Some points, each followed by its number:
np.array([-11, -8, -1, 41, -21, 18, 10, 36, -8, 35, 10, 1]) 0
np.array([-22, 26, -29, 53, -19, -12, 17, 20, -15, 67, -6, 42]) 1
np.array([-43, -55, 1, -65, 125, 97, -18, -45, 78, -114, -8,
          -43]) 2
np.array([-17, 8, 20, 19, -3, 52, 5, -34, 27, 1, 34, -31]) 3
np.array([14, 57, 44, 47, -54, -34, 4, 34, -53, 61, -24, 0]) 4
np.array([51, 49, -38, -67, -37, -49, 3, 21, -26, 42, 14, 18]) 5
np.array([-56, 11, 9, -37, 10, 5, -35, -34, -17, -20, -4, 21]) 6
np.array([-76, -52, 6, -109, 80, 40, -18, -48, 90, -76, 32,
          -35]) 7
np.array([-7, 1, 3, -2, 38, 43, -8, 28, -14, 21, 4, -16]) 8
np.array([-10, 25, -19, -54, 0, -2, 4, -21, 3, -14, 4, -6]) 9
np.array([7, 54, -17, -24, -34, -46, -16, -5, 2, 9, 32, -15]) 10
np.array([-23, -29, 13, 33, 23, 21, 7, 26, 19, -21, -22, -33]) 11
np.array([16, -17, 17, -7, -10, 41, -9, -40, 1, -26, 4, 34]) 12
np.array([-31, -60, 20, -50, 74, 69, 10, -23, 42, -100, 64,
          -25]) 13
np.array([-23, -26, 0, 37, 10, 6, -1, 34, 27, 4, 1, 21]) 14
np.array([34, -6, -20, 29, -33, -17, -35, 42, -35, 13, -18, 30]) 15
np.array([10, 40, 12, 26, -35, -55, 20, -11, -31, 50, -3, 19]) 16
np.array([0, 9, -15, -34, 3, -39, -25, -31, 19, 9, -13, -5]) 17
np.array([-23, -53, -5, -57, 62, 80, -20, -70, 27, -125, 27,
          -7]) 18
np.array([1, -17, 14, 34, 5, 12, 33, -2, 28, 6, -4, -4]) 19
np.array([-34, -11, -41, -2, -11, -5, 36, -19, 10, 13, 0, 3]) 20
np.array([-14, -18, 50, 14, 28, 41, -6, 18, 9, -26, -19, -9]) 21
np.array([55, 66, -51, 54, -57, -115, 11, 47, -42, 100, -6,
          24]) 22
New points follow, each followed by the numbers of its three nearest points above, looking only along the 2 directions in which the numbered points spread most, nearest first.
np.array([19, -20, -16, -53, 35, 34, -12, -1, 50, -74, 12, 4]) -> 6 12 9
np.array([-12, 12, -5, -18, -12, -21, 7, 7, -28, 9, -15, 41]) -> 20 10 17
np.array([2, 19, -17, -24, 32, -4, 5, 30, -28, 5, -10, -38]) -> 20 12 17
np.array([-7, 3, -19, 17, -26, -21, -14, 6, -10, -15, -12, 1]) -> 20 15 8
np.array([34, 1, -20, -10, -49, -48, -23, 7, -34, -14, -7, 25]) -> 10 16 17
np.array([51, 25, -22, 54, -51, -4, -19, 48, -49, 88, -14, 34]) -> 4 1 16
np.array([5, 55, -28, -4, -66, -91, -23, 52, 4, 62, -53, 29]) -> 16 22 5
np.array([17, 22, -39, -7, 29, -4, 4, 17, -8, -38, -16, -4]) -> 20 6 12
np.array([21, -16, -18, -39, -8, -26, -37, -14, 10, -34, 24, 6]) -> 9 17 6
np.array([5, -10, -12, 15, 49, 53, 10, -12, -12, -2, 15, -22]) -> 3 8 21
np.array([17, 25, -9, 60, -33, -24, -42, 30, 2, 50, -7, 18]) -> 1 15 4
np.array([-26, -108, 11, -31, 61, 93, -19, -74, 60, -65, 15,
          -11]) -> 13 18 2
np.array([7, 39, -17, 5, -38, -27, -3, 32, -33, 77, 2, 43]) -> 16 4 15
np.array([19, -25, 21, -17, -24, 21, -19, -1, -11, -12, -13, 13]) -> 20 8 12
np.array([-3, -17, 22, -11, -2, -9, -12, 17, 35, 18, 22, -15]) -> 20 12 8
np.array([-16, -7, -10, -27, 66, -28, -15, -21, 53, -44, 1, -9]) -> 6 12 9
np.array([5, 18, 7, 12, -19, -52, 8, -5, -29, -42, 17, 21]) -> 20 17 10
np.array([6, -16, -15, -56, 32, 18, -1, 3, 25, -47, 25, -18]) -> 6 12 9
np.array([60, 41, -29, 44, -38, -49, 23, 75, -25, 67, -40, 43]) -> 4 16 1
np.array([-22, -15, 13, -51, 60, 27, 21, -64, 5, -36, 14, -18]) -> 6 12 9
np.array([-11, -27, 32, 5, -8, 19, 12, -12, 5, -42, -19, -25]) -> 3 12 8
np.array([22, 32, 6, 35, 2, -8, 28, -3, -49, 22, -1, -9]) -> 15 1 0
np.array([-5, 35, -3, 30, -44, -22, 7, 11, 0, 4, -2, 26]) -> 15 1 16
np.array([40, 67, -16, 3, -80, -41, -3, 42, -32, 39, -2, 2]) -> 16 4 15
